50 stands for zero in the data rows.
In the table below, every row is followed by its label. The labels come from one hidden rule.
[61, 55, 59, 33, 35, 55, 44, 32, 38, 55, 51, 62, 40, 71, 54, 32, 71, 55,
 56, 79, 43, 37, 55, 16, 66, 39, 39, 45, 65, 74, 22, 46] knot
[68, 57, 58, 18, 22, 55, 47, 57, 55, 61, 47, 48, 67, 74, 31, 22, 67, 71,
 62, 52, 35, 55, 57, 45, 58, 37, 55, 63, 57, 57, 25, 33] gate
[87, 67, 61, 25, 10, 53, 42, 52, 44, 56, 44, 56, 79, 66, 39, 40, 73, 69,
 64, 70, 27, 58, 53, 67, 61, 09, 53, 84, 52, 47, 39, 18] gate
[50, 48, 54, 35, 51, 44, 53, 62, 46, 51, 50, 55, 55, 58, 37, 48, 42, 57,
 47, 47, 58, 51, 49, 57, 38, 44, 54, 40, 39, 41, 47, 65] salt
[27, 43, 47, 68, 64, 46, 52, 65, 59, 49, 48, 43, 49, 53, 61, 61, 41, 38,
 50, 42, 63, 55, 45, 61, 35, 60, 57, 48, 62, 49, 68, 62] salt
[53, 58, 55, 50, 56, 46, 58, 62, 58, 58, 46, 42, 78, 56, 37, 43, 29, 51,
 47, 35, 41, 56, 45, 78, 36, 49, 57, 65, 34, 44, 64, 18] gate
[55, 47, 55, 25, 17, 49, 47, 64, 33, 55, 53, 49, 68, 53, 55, 38, 65, 48,
 45, 59, 41, 57, 50, 50, 52, 46, 48, 57, 45, 63, 44, 35] gate
[58, 62, 57, 22, 27, 56, 41, 42, 37, 62, 43, 54, 88, 79, 35, 20, 64, 65,
 59, 49, 28, 55, 57, 54, 83, 11, 58, 73, 54, 66, 53, 05] knot
[34, 47, 40, 86, 86, 47, 52, 80, 52, 47, 47, 39, 53, 25, 48, 67, 32, 36,
 42, 33, 61, 62, 45, 62, 20, 73, 53, 43, 28, 34, 76, 63] salt
[64, 51, 58, 17, 23, 59, 41, 39, 23, 62, 50, 56, 30, 78, 47, 42, 70, 60,
 57, 55, 31, 41, 57, 39, 82, 23, 39, 56, 52, 73, 22, 38] knot
[36, 41, 42, 71, 90, 49, 57, 56, 53, 35, 49, 51, 44, 32, 56, 65, 20, 37,
 45, 34, 61, 52, 42, 65, 39, 68, 47, 32, 28, 36, 70, 51] salt
[52, 50, 47, 41, 49, 54, 45, 52, 45, 51, 51, 49, 42, 60, 46, 43, 39, 53,
 51, 56, 46, 48, 50, 57, 69, 49, 51, 46, 46, 49, 55, 72] salt
[38, 53, 53, 39, 67, 45, 56, 54, 48, 50, 52, 51, 43, 52, 55, 53, 56, 45,
 51, 47, 62, 49, 45, 55, 49, 46, 54, 63, 53, 51, 67, 49] knot
[42, 41, 48, 43, 60, 58, 46, 38, 48, 40, 61, 58, 23, 49, 64, 48, 68, 49,
 48, 62, 67, 36, 52, 31, 61, 70, 28, 35, 67, 75, 35, 85] gate
[70, 51, 57, 16, 26, 58, 42, 15, 45, 58, 52, 52, 67, 64, 52, 37, 75, 58,
 59, 74, 40, 44, 62, 32, 65, 19, 49, 57, 70, 72, 27, 46] knot
[41, 48, 45, 65, 62, 46, 55, 52, 64, 50, 56, 46, 50, 45, 61, 68, 44, 41,
 40, 52, 54, 49, 48, 41, 20, 67, 42, 35, 58, 45, 50, 72] salt
[32, 47, 38, 81, 69, 38, 60, 79, 69, 43, 47, 41, 69, 29, 43, 62, 26, 36,
 39, 22, 61, 58, 45, 82, 21, 72, 60, 37, 28, 23, 74, 60] salt
[57, 62, 52, 50, 32, 43, 45, 70, 55, 58, 42, 40, 76, 55, 33, 37, 48, 50,
 50, 32, 37, 57, 52, 74, 41, 29, 66, 66, 31, 33, 79, 39] knot
[57, 46, 44, 27, 43, 56, 48, 40, 50, 53, 55, 51, 48, 57, 58, 53, 59, 53,
 51, 58, 55, 43, 47, 28, 59, 43, 43, 41, 69, 76, 44, 82] salt
[48, 57, 54, 52, 32, 50, 48, 50, 56, 54, 48, 48, 55, 48, 39, 49, 39, 55,
 49, 55, 45, 56, 50, 75, 55, 51, 61, 53, 42, 39, 53, 47] salt
[79, 50, 60, 36, 21, 55, 39, 29, 33, 64, 56, 53, 51, 63, 45, 26, 72, 62,
 54, 60, 46, 40, 55, 48, 67, 44, 47, 64, 48, 61, 43, 45] knot
[62, 60, 62, 20, 12, 50, 41, 45, 44, 63, 47, 47, 76, 66, 36, 34, 64, 63,
 56, 39, 46, 51, 57, 65, 61, 29, 51, 72, 46, 53, 41, 31] gate
[35, 49, 50, 61, 61, 44, 58, 49, 62, 50, 48, 49, 56, 35, 50, 66, 19, 38,
 42, 45, 50, 47, 48, 36, 49, 44, 47, 44, 47, 36, 48, 52] salt
[53, 46, 54, 40, 38, 61, 45, 23, 24, 42, 67, 61, 15, 61, 64, 42, 72, 48,
 61, 76, 54, 28, 50, 09, 65, 65, 31, 34, 77, 77, 03, 71] knot
[55, 52, 53, 41, 17, 55, 44, 27, 27, 57, 54, 59, 53, 80, 56, 49, 75, 62,
 66, 66, 43, 49, 54, 42, 69, 53, 41, 60, 71, 57, 40, 61] gate
[34, 47, 42, 60, 48, 48, 52, 63, 59, 40, 47, 44, 64, 35, 44, 68, 35, 38,
 48, 29, 68, 51, 47, 67, 37, 66, 62, 51, 25, 40, 71, 48] salt
[59, 55, 47, 32, 52, 46, 46, 60, 45, 54, 49, 46, 51, 62, 39, 46, 48, 57,
 52, 51, 40, 57, 54, 61, 52, 41, 56, 54, 55, 56, 44, 49] salt
[39, 50, 42, 58, 65, 48, 54, 47, 46, 49, 53, 47, 39, 46, 54, 51, 50, 49,
 42, 50, 60, 43, 46, 44, 38, 55, 46, 45, 46, 47, 43, 74] knot
[48, 54, 51, 48, 37, 55, 45, 41, 30, 44, 51, 59, 40, 66, 59, 32, 40, 54,
 56, 69, 45, 47, 54, 58, 64, 46, 47, 46, 64, 61, 36, 39] salt
[51, 51, 47, 25, 41, 48, 53, 31, 47, 51, 51, 49, 50, 46, 36, 38, 64, 52,
 52, 54, 45, 53, 53, 36, 45, 47, 62, 47, 48, 46, 72, 35] salt
[54, 48, 54, 34, 32, 54, 46, 04, 32, 50, 59, 61, 19, 77, 69, 44, 78, 63,
 54, 72, 53, 32, 51, 07, 67, 37, 32, 49, 87, 87, 22, 74] knot
[58, 56, 55, 21, 40, 50, 45, 65, 62, 66, 44, 49, 71, 70, 31, 45, 54, 54,
 55, 38, 32, 55, 56, 68, 64, 36, 52, 62, 48, 39, 55, 25] gate
[82, 57, 55, 29, 25, 51, 46, 31, 44, 62, 50, 57, 66, 83, 38, 16, 47, 68,
 58, 48, 44, 59, 58, 41, 63, 21, 50, 66, 59, 46, 36, 29] gate
[51, 43, 42, 71, 68, 51, 52, 56, 64, 44, 56, 51, 38, 49, 69, 69, 40, 30,
 46, 58, 52, 50, 45, 31, 43, 64, 43, 37, 62, 47, 58, 78] salt
[67, 50, 47, 57, 45, 50, 47, 63, 43, 55, 46, 49, 47, 56, 45, 38, 43, 63,
 54, 55, 43, 50, 51, 42, 69, 19, 50, 58, 51, 56, 62, 39] gate
[66, 64, 53, 22, 34, 49, 49, 42, 44, 59, 40, 52, 57, 71, 29, 43, 69, 51,
 55, 50, 35, 50, 50, 68, 57, 43, 45, 54, 49, 53, 39, 17] gate
[17, 44, 45, 56, 70, 45, 51, 49, 56, 34, 52, 43, 37, 16, 65, 75, 32, 36,
 41, 48, 62, 48, 45, 46, 38, 66, 50, 29, 55, 41, 55, 53] salt
[59, 45, 48, 29, 26, 60, 41, 15, 19, 51, 66, 66, 20, 58, 75, 28, 85, 47,
 67, 77, 46, 34, 53, 09, 63, 31, 24, 46, 74, 87, 16, 73] gate
[65, 54, 59, 23, 38, 56, 48, 41, 29, 53, 46, 55, 67, 74, 50, 34, 52, 54,
 60, 55, 35, 56, 58, 51, 45, 16, 47, 63, 54, 72, 46, 39] gate
[47, 56, 56, 47, 33, 51, 45, 65, 50, 55, 42, 43, 80, 53, 41, 39, 57, 64,
 59, 40, 37, 57, 52, 63, 39, 25, 55, 74, 37, 34, 57, 17] gate
[70, 49, 57, 53, 50, 51, 40, 26, 46, 51, 53, 51, 64, 55, 51, 43, 78, 55,
 49, 64, 38, 49, 54, 55, 70, 58, 52, 45, 46, 63, 49, 39] salt
[44, 43, 49, 43, 70, 53, 50, 23, 22, 50, 61, 61, 14, 44, 74, 62, 54, 49,
 48, 85, 51, 36, 46, 23, 71, 84, 38, 27, 90, 80, 14, 59] salt
[70, 58, 61, 36, 22, 59, 44, 38, 27, 61, 49, 64, 41, 71, 55, 30, 99, 66,
 66, 84, 34, 41, 64, 32, 92, 24, 33, 64, 72, 74, 28, 57] gate
[45, 48, 50, 49, 64, 48, 49, 41, 45, 46, 49, 51, 29, 54, 50, 37, 59, 45,
 50, 65, 57, 50, 49, 55, 52, 57, 41, 48, 59, 53, 52, 89] gate
[56, 53, 53, 52, 47, 51, 49, 51, 54, 52, 45, 50, 46, 49, 51, 43, 63, 57,
 57, 45, 45, 53, 55, 49, 43, 43, 53, 51, 53, 53, 38, 41] salt
[64, 49, 54, 45, 44, 54, 48, 40, 36, 48, 46, 55, 41, 51, 56, 45, 61, 65,
 53, 61, 57, 41, 55, 32, 62, 44, 50, 46, 48, 68, 38, 47] knot
[44, 46, 47, 46, 58, 52, 48, 25, 30, 52, 55, 58, 35, 52, 65, 44, 68, 43,
 46, 53, 72, 38, 46, 34, 56, 72, 31, 37, 69, 62, 33, 85] gate
[63, 47, 56, 23, 35, 65, 37, 15, 16, 47, 71, 72, 10, 74, 70, 43, 99, 55,
 62, 93, 62, 34, 60, 00, 99, 41, 21, 45, 99, 98, 12, 80] gate
[64, 57, 52, 44, 43, 49, 42, 58, 46, 59, 44, 49, 71, 64, 28, 42, 58, 55,
 58, 55, 46, 50, 54, 61, 56, 24, 56, 71, 41, 46, 63, 28] knot
[39, 49, 51, 35, 32, 46, 54, 66, 63, 52, 43, 46, 69, 48, 33, 58, 49, 55,
 47, 31, 43, 65, 50, 64, 43, 43, 66, 61, 29, 39, 60, 41] salt
[57, 52, 56, 36, 45, 49, 48, 41, 32, 44, 50, 53, 63, 73, 49, 46, 65, 58,
 55, 60, 37, 42, 56, 41, 57, 48, 41, 57, 60, 64, 35, 54] knot
[42, 50, 50, 42, 52, 46, 55, 77, 63, 51, 44, 46, 70, 47, 41, 55, 46, 47,
 46, 28, 48, 56, 50, 77, 32, 45, 58, 51, 44, 43, 57, 38] salt
[47, 49, 49, 56, 63, 46, 53, 61, 63, 50, 51, 45, 51, 43, 51, 71, 43, 46,
 45, 35, 51, 47, 42, 77, 34, 48, 59, 47, 43, 44, 63, 53] salt
[59, 48, 57, 39, 49, 57, 39, 03, 35, 48, 60, 56, 18, 61, 70, 35, 75, 51,
 64, 66, 44, 39, 56, 05, 77, 30, 36, 44, 99, 74, 00, 73] gate
[33, 48, 55, 68, 61, 49, 57, 48, 58, 47, 49, 50, 64, 54, 43, 41, 51, 52,
 49, 54, 62, 49, 50, 56, 58, 49, 45, 46, 49, 45, 58, 42] salt
[43, 55, 57, 38, 66, 50, 50, 60, 55, 54, 50, 50, 36, 56, 45, 46, 62, 55,
 53, 57, 42, 53, 49, 53, 56, 28, 51, 57, 54, 41, 57, 41] gate
[43, 51, 50, 56, 59, 49, 47, 58, 61, 51, 45, 47, 59, 48, 48, 52, 34, 56,
 52, 48, 48, 53, 50, 64, 41, 50, 53, 58, 43, 43, 47, 49] gate
[43, 50, 49, 49, 60, 47, 53, 72, 58, 53, 51, 55, 45, 43, 45, 62, 56, 39,
 52, 53, 50, 45, 47, 28, 47, 68, 56, 56, 53, 44, 47, 62] knot
[40, 53, 50, 53, 57, 46, 55, 69, 67, 55, 39, 39, 77, 28, 41, 54, 30, 45,
 42, 25, 57, 58, 44, 77, 39, 45, 69, 65, 24, 30, 76, 28] salt
[49, 48, 53, 18, 35, 53, 42, 38, 34, 58, 48, 62, 49, 59, 42, 37, 71, 66,
 51, 76, 48, 46, 56, 36, 62, 38, 58, 59, 47, 61, 33, 37] knot
[65, 49, 50, 51, 57, 44, 54, 64, 36, 46, 51, 54, 51, 33, 47, 51, 58, 43,
 52, 42, 51, 50, 52, 50, 61, 58, 43, 62, 57, 53, 41, 32] gate
[61, 47, 51, 45, 58, 52, 52, 57, 57, 48, 50, 52, 55, 53, 44, 52, 38, 48,
 49, 36, 49, 48, 48, 57, 42, 62, 53, 53, 62, 65, 55, 46] knot
[31, 37, 42, 70, 71, 49, 63, 56, 54, 42, 58, 46, 25, 40, 69, 74, 37, 37,
 41, 52, 75, 44, 45, 39, 49, 58, 39, 24, 62, 46, 55, 88] salt
[39, 42, 46, 29, 46, 56, 53, 28, 37, 41, 62, 57, 24, 49, 71, 52, 75, 44,
 53, 70, 52, 35, 51, 26, 70, 66, 32, 36, 69, 75, 31, 86] knot
[68, 62, 63, 13, 16, 56, 41, 58, 48, 67, 45, 55, 73, 62, 23, 24, 50, 63,
 56, 52, 29, 59, 62, 65, 66, 00, 56, 72, 50, 49, 52, 30] gate
[41, 38, 39, 59, 77, 53, 60, 28, 49, 29, 55, 50, 12, 26, 62, 70, 44, 27,
 50, 66, 66, 33, 43, 19, 31, 76, 40, 28, 72, 55, 65, 95] knot
[78, 54, 59, 21, 11, 59, 42, 33, 26, 59, 47, 57, 51, 70, 53, 33, 75, 67,
 61, 59, 49, 48, 55, 27, 68, 36, 49, 64, 55, 66, 17, 32] knot
[37, 45, 45, 53, 65, 54, 50, 37, 40, 46, 56, 52, 51, 38, 63, 62, 56, 44,
 42, 59, 55, 44, 49, 46, 42, 63, 40, 37, 54, 59, 48, 65] salt
[68, 53, 48, 37, 43, 62, 42, 21, 35, 64, 50, 61, 61, 66, 63, 36, 82, 54,
 59, 56, 39, 43, 53, 15, 82, 36, 42, 56, 61, 66, 30, 56] knot
[86, 53, 63, 25, 23, 54, 42, 34, 35, 57, 50, 57, 58, 60, 39, 39, 60, 60,
 62, 60, 34, 56, 57, 46, 54, 26, 48, 67, 76, 62, 58, 29] gate
[34, 59, 49, 48, 44, 46, 53, 70, 57, 56, 42, 49, 59, 54, 29, 53, 29, 62,
 48, 08, 48, 67, 48, 83, 31, 42, 72, 52, 42, 30, 68, 16] salt
[56, 54, 48, 35, 54, 47, 51, 62, 54, 54, 48, 42, 64, 77, 45, 44, 49, 56,
 51, 24, 41, 55, 52, 64, 55, 51, 55, 51, 26, 33, 66, 20] salt
[56, 52, 53, 50, 23, 52, 45, 50, 40, 51, 51, 54, 45, 60, 54, 37, 60, 49,
 44, 58, 44, 47, 52, 43, 53, 46, 43, 53, 59, 49, 44, 58] gate
Which column or columns does the hidden rule look at? Columns are counted from 0, in order:
21 26 27
Which label does each new row get?
[32, 46, 46, 84, 60, 45, 61, 73, 72, 40, 52, 43, 56, 25, 41, 65, 30, 36,
 46, 40, 70, 66, 43, 72, 34, 71, 55, 44, 36, 36, 63, 60] salt
[65, 58, 55, 44, 18, 50, 38, 25, 48, 63, 51, 52, 68, 74, 38, 20, 60, 61,
 57, 46, 34, 57, 54, 65, 61, 32, 50, 62, 49, 51, 47, 22] gate
[49, 45, 47, 68, 51, 48, 55, 55, 42, 47, 47, 46, 62, 44, 47, 51, 48, 34,
 48, 50, 48, 52, 48, 73, 48, 52, 51, 62, 46, 51, 40, 73] gate
[59, 57, 49, 27, 26, 57, 40, 29, 34, 61, 49, 56, 50, 63, 53, 43, 64, 62,
 59, 68, 45, 37, 62, 32, 76, 40, 43, 59, 59, 51, 38, 57] knot
[46, 49, 47, 46, 39, 43, 52, 62, 57, 47, 46, 40, 67, 38, 34, 50, 38, 50,
 46, 36, 50, 64, 50, 49, 22, 55, 65, 52, 27, 20, 69, 47] salt
[59, 52, 55, 35, 42, 57, 45, 39, 37, 56, 56, 59, 54, 67, 62, 42, 45, 43,
 52, 68, 48, 43, 52, 37, 66, 48, 53, 50, 66, 52, 44, 78] knot
[26, 40, 44, 77, 85, 49, 65, 51, 70, 35, 51, 48, 36, 28, 67, 69, 40, 34,
 30, 58, 72, 45, 45, 44, 34, 72, 46, 32, 54, 38, 65, 83] salt
[48, 46, 46, 67, 72, 49, 60, 51, 51, 50, 47, 45, 69, 21, 38, 71, 30, 57,
 46, 46, 56, 56, 42, 57, 39, 55, 42, 36, 44, 34, 68, 59] salt
[56, 48, 50, 32, 61, 48, 50, 47, 63, 49, 46, 45, 68, 50, 36, 53, 36, 41,
 46, 53, 47, 52, 50, 50, 41, 57, 46, 59, 45, 45, 52, 34] gate
[61, 56, 53, 31, 22, 53, 48, 40, 46, 62, 56, 51, 47, 53, 66, 40, 63, 62,
 53, 58, 49, 42, 58, 46, 59, 24, 44, 50, 51, 47, 38, 44] knot
[53, 53, 44, 40, 61, 47, 51, 66, 61, 51, 42, 50, 49, 51, 43, 62, 40, 44,
 43, 37, 47, 57, 49, 51, 47, 40, 65, 55, 31, 44, 53, 57] salt
[44, 46, 46, 65, 81, 45, 59, 58, 69, 56, 48, 47, 37, 33, 43, 54, 40, 45,
 46, 33, 50, 49, 46, 60, 32, 54, 58, 60, 30, 35, 72, 40] knot
[53, 49, 50, 63, 52, 50, 55, 40, 38, 51, 57, 46, 32, 47, 48, 53, 37, 49,
 50, 48, 48, 46, 46, 43, 30, 62, 51, 55, 41, 41, 57, 43] knot
[67, 50, 59, 03, 30, 61, 36, 30, 41, 49, 55, 64, 41, 57, 64, 47, 73, 69,
 54, 64, 31, 41, 57, 53, 76, 33, 41, 63, 81, 56, 28, 56] knot
[39, 44, 46, 63, 40, 51, 58, 61, 49, 48, 51, 49, 35, 34, 52, 75, 37, 50,
 47, 37, 49, 45, 48, 46, 46, 68, 41, 38, 53, 62, 66, 70] salt
[54, 51, 48, 43, 24, 56, 51, 39, 51, 49, 51, 61, 35, 55, 61, 54, 55, 49,
 55, 60, 46, 49, 49, 28, 60, 43, 38, 53, 60, 49, 33, 66] gate
[59, 51, 51, 29, 50, 55, 45, 48, 44, 43, 57, 58, 42, 53, 52, 42, 64, 56,
 56, 50, 34, 47, 53, 28, 62, 40, 45, 58, 65, 48, 37, 47] gate
[41, 41, 47, 75, 42, 50, 59, 41, 59, 46, 50, 52, 43, 38, 40, 61, 43, 45,
 46, 42, 55, 55, 40, 54, 30, 73, 45, 39, 48, 42, 66, 66] salt
[60, 49, 55, 45, 29, 51, 46, 45, 46, 54, 48, 50, 48, 67, 46, 42, 61, 56,
 56, 54, 48, 41, 54, 39, 43, 32, 49, 49, 75, 51, 44, 47] knot
[46, 43, 46, 56, 68, 49, 52, 41, 47, 39, 49, 49, 37, 47, 58, 61, 38, 53,
 44, 47, 67, 53, 45, 33, 43, 64, 45, 57, 51, 42, 48, 64] gate
[55, 50, 51, 47, 50, 60, 47, 40, 36, 45, 57, 51, 23, 40, 69, 40, 58, 48,
 52, 71, 53, 50, 45, 36, 56, 52, 45, 40, 57, 63, 43, 75] salt
[37, 41, 42, 72, 56, 45, 53, 60, 52, 47, 54, 49, 45, 30, 59, 61, 35, 41,
 45, 49, 54, 50, 46, 53, 38, 60, 47, 46, 68, 66, 50, 43] salt
[58, 55, 54, 57, 42, 46, 43, 89, 50, 50, 43, 46, 77, 46, 40, 32, 33, 57,
 55, 44, 48, 58, 55, 79, 43, 53, 62, 55, 30, 32, 63, 18] salt
[61, 62, 57, 40, 28, 45, 41, 59, 63, 62, 36, 47, 58, 57, 34, 37, 40, 62,
 51, 33, 34, 61, 50, 65, 62, 24, 50, 71, 36, 41, 52, 00] gate
[57, 52, 53, 43, 37, 51, 46, 44, 53, 55, 45, 51, 49, 67, 44, 46, 48, 54,
 51, 60, 41, 51, 54, 61, 56, 49, 49, 58, 43, 58, 52, 53] gate
[51, 50, 43, 80, 83, 46, 56, 73, 71, 43, 53, 46, 44, 34, 59, 67, 30, 43,
 39, 43, 73, 48, 44, 49, 45, 67, 47, 34, 45, 47, 61, 66] salt
[43, 46, 48, 71, 53, 51, 46, 33, 39, 47, 56, 49, 23, 56, 56, 54, 51, 45,
 48, 58, 59, 43, 50, 36, 47, 47, 46, 51, 73, 54, 25, 52] knot
[61, 56, 58, 28, 25, 46, 49, 51, 54, 58, 45, 48, 58, 56, 43, 39, 54, 46,
 53, 52, 36, 58, 55, 59, 56, 49, 53, 62, 37, 48, 43, 10] gate
[61, 54, 49, 48, 45, 51, 52, 35, 48, 50, 50, 49, 57, 50, 45, 48, 45, 60,
 56, 34, 43, 55, 57, 60, 70, 55, 53, 58, 51, 56, 37, 51] gate
[66, 53, 50, 49, 46, 45, 43, 81, 64, 58, 35, 47, 78, 40, 37, 55, 15, 54,
 49, 20, 51, 65, 47, 70, 28, 41, 62, 49, 25, 44, 70, 20] salt
[39, 52, 44, 66, 58, 40, 57, 87, 69, 47, 36, 33, 80, 32, 37, 59, 39, 44,
 37, 20, 55, 69, 41, 88, 22, 59, 69, 56, 16, 26, 85, 39] salt
